Named turns come first, each shown by rows before and after it. Which turns, in which order, take the first row of each pair that follows to the second? Write the first one first, as in the answered first pair.
turn S:
[ -9.8  13.8  -9.5  20.9 -11.9  18.7 -12.3 -13.2 -12.7   9.0 -31.9   3.7] => [ -1.3   9.2  16.4   2.9  13.2   0.6  -1.3  25.5 -19.5 -10.8  23.7  12.0]
[-12.7  -0.8   2.6   6.8   1.0  -2.4   3.2  17.2  -0.7  -1.5   7.1 -11.1] => [-13.7  -0.1  -3.0  10.5  -7.9   6.7   0.8   7.2   2.3   3.9  -8.8 -12.7]
[  8.5  -9.7   2.0  -7.4 -16.4  -3.3   6.6  -0.2  28.7  -9.5   7.5 -33.9] => [ -0.3   4.9  19.9 -19.4 -15.5  -0.8   2.2  -3.2  16.0 -10.9 -25.1 -22.8]
turn L:
[ -5.6   0.7  -0.7  11.6 -14.2   6.9   1.4 -13.1  10.8  -4.4  -8.3 -10.6] => [ -8.1   2.2   2.7   9.1 -12.6   4.3   2.7 -14.3   7.6  -7.5 -11.5  -4.8]
[-1.2 -0.9 -9.4 -3.8  9.4 -0.1  7.9  5.3 -6.6 11.6 -1.0  0.4] => [-2.2 -3.0 -9.5 -0.5  7.3 -1.0  8.8  2.4 -2.6 10.1 -1.1  2.3]
[  7.4 -25.8   8.6 -36.5  -6.4 -13.2  18.9  -6.9  25.5   3.9  18.4 -17.4] => [  6.8 -20.1  12.0 -46.1  -6.4 -13.2  12.9   1.2  25.3   4.1  -1.1 -15.1]
turn Y:
[  2.2  -5.2 -10.0  -2.9   5.0 -12.3  -8.4  23.6  -1.2   8.2  -7.7  22.2] => [  2.9  -7.7 -20.3   2.4  -1.5 -14.5  -9.2  23.4   7.7  13.7   8.3  14.5]
[ -1.8  -5.6  -1.5  -7.7 -10.2   3.2  16.9 -29.5   8.2 -15.1  -3.6  -3.9] => [-15.3  13.2  21.6  -0.9   0.9   2.5   0.6 -13.3  -8.0 -16.7  -7.3  11.4]
[ 10.3   8.6   2.0  -5.6   9.7  -4.2  10.3 -27.1   2.8  -5.0   7.9  -3.0] => [  3.5  20.5  11.7  -3.3  15.2  -1.4   2.5 -15.4 -10.1  -3.7   2.6   6.0]
[ -2.8  -0.8   0.4   1.2   4.9  -3.2  11.9  -7.0  11.4 -15.0  20.8  -7.3] => [  0.1   6.2   7.2 -14.9   5.2  -1.4  14.3  -9.8   4.2 -13.9 -10.3  -1.2]
turn D:
[  8.1  -4.6  31.4 -24.7  31.3 -15.1  17.5   5.7 -13.8 -16.6  16.2   6.1] => [ 24.7 -13.8   5.4 -35.8  29.2 -20.5   8.8  17.3  -7.1  -3.2   9.7   1.1]
[ 21.1   7.1  -6.5 -13.4 -10.1 -27.5 -16.8  22.9  13.9 -16.3 -18.3  -8.5] => [  0.2  20.0  25.6  -8.8  -9.9 -13.9  -8.1   4.4   8.7 -29.0 -24.0  -3.6]
[ -3.5   8.6 -22.9  19.1  -1.9   7.3  -4.4 -19.5  -4.7  21.6  -9.6  -0.3] => [-11.4  13.1 -12.3  23.9  -2.7  10.4  -2.7 -24.2  -5.3  13.3  -9.0   0.1]
turn U:
[ -2.7  -0.5 -17.4   6.9 -11.9   5.0  -2.8  11.3   2.2  36.6   3.4 -26.9] => [ -9.8   4.9  -2.6   6.0  -9.1   1.1  -2.0  19.1   5.1  25.7  18.0 -30.4]
[ -6.2  -4.0  16.5 -17.4  20.7   0.9   6.1   4.9  -2.6  -9.5  -0.3  -0.6] => [ -3.7  -6.1   8.8 -14.0  17.7   9.5  12.6 -13.9   2.4  -6.5 -11.8   1.0]
[ 14.9   8.1 -15.4 -12.6 -14.8  -9.4 -12.3  21.3   1.8   9.2 -21.0 -15.8] => [ -4.1  15.2  16.4  -9.0 -19.0  -6.1  -2.0   9.4  13.1 -12.5  11.3 -32.4]
[ -8.8  -3.4   8.5  15.5   0.6  -5.9  12.4 -13.2   2.8 -10.8  20.0  -9.4] => [  9.2 -12.4 -24.8  12.0   0.6  -4.7   7.3 -10.3  -3.6   9.8  -8.8   6.6]
Then:
Each pair is two turns apart.
[  4.3   4.8  -9.6  -4.0 -15.3   4.0  -7.0 -14.5   3.7   4.2 -26.6  -5.3] => [ -5.1   0.1  10.2  -5.0  -2.0   3.4  15.7 -26.5   2.4 -16.7   2.4   0.9] : S then U
[ -6.6   3.4 -30.0  44.3  -5.5   7.1 -23.0   3.9  -4.9  25.6   0.8   5.6] => [-32.9  26.2  29.1  32.8   1.7   8.9  -4.5  -8.8 -13.3  -7.8   1.5  14.8] : S then U
[  1.7   2.3  -2.9   3.7  -5.2   2.3   9.0 -19.7  -1.2  -3.1  -8.1  -3.5] => [  0.7   9.3  14.6   1.9  -1.4  -3.2   1.8   2.5  -1.8 -10.4   5.6  -6.3] : U then U
[ -0.1   9.0 -11.8   6.5   1.4  -1.7 -16.5   3.1  -4.4  11.6  -4.9   6.8] => [ -7.2   7.7  -5.3  13.4  -3.8   5.3  -3.9 -20.1   4.3   5.1  -3.6  -0.6] : U then U
[ 20.2  13.2  -8.5  -9.4   2.4 -17.8 -25.5  44.3 -17.1  11.1 -31.1  -3.1] => [ -3.1   5.4  -6.3  35.5 -13.2  -6.0 -10.3  17.1  12.7  -4.8  37.8 -35.1] : D then Y
[ 13.8 -29.2  -3.6   2.4  -3.1  -0.2  15.2  -3.5   3.8  -6.3  12.6  -9.0] => [ 14.5 -24.1  -0.2  -4.2   0.5  -3.6  10.1  10.2   3.6  -4.9  19.8  -7.5] : U then U
[  4.3 -10.0 -16.4  -7.2  14.6  -8.0  -1.2  13.3 -14.4  -1.7   1.7   5.1] => [ -5.5  -2.7   1.7  -4.3   8.1 -10.6  -7.2  19.6  -4.2 -13.0  15.4  -7.4] : S then U
[ -0.7  15.6  -3.7  -5.0  -8.0  -1.4 -16.6   6.7  -2.6   4.3 -24.0  -5.7] => [-11.0  15.5  -0.6   6.2  -2.7   8.3  -8.2 -11.1 -13.9   3.8 -21.3   5.8] : D then U
[-10.5  23.2   4.7   3.3   3.8   8.5  -7.2  23.6  -3.1 -10.1  22.7   2.6] => [-18.8  22.9  11.0   0.9   7.4  20.1  10.4  -5.5  -7.6 -18.1   8.6   8.0] : U then S
[-23.2  19.1  28.0  22.0 -18.0   1.1 -17.2   5.1  21.6  -9.1  18.2 -30.2] => [-23.1  24.3  38.7  -5.1 -12.2   2.0 -11.5  -3.8   6.7 -13.6 -34.4 -11.4] : Y then Y
[ -8.5   3.4  21.5  14.4  -1.5   5.7   4.1  11.6   5.8  -4.0  20.0 -15.9] => [ 10.5  -1.8  -7.3   5.2   4.0   2.1 -10.4  34.5  -7.2  14.7  -5.5  -1.6] : U then U
[  2.8  -5.3 -22.1  31.0 -30.7  16.3 -18.4 -17.3   9.3  26.6 -40.0  -8.4] => [ 28.2 -17.2 -22.5   5.7 -27.0 -12.8 -22.6  23.0  30.4  18.2 -11.3 -28.9] : U then Y
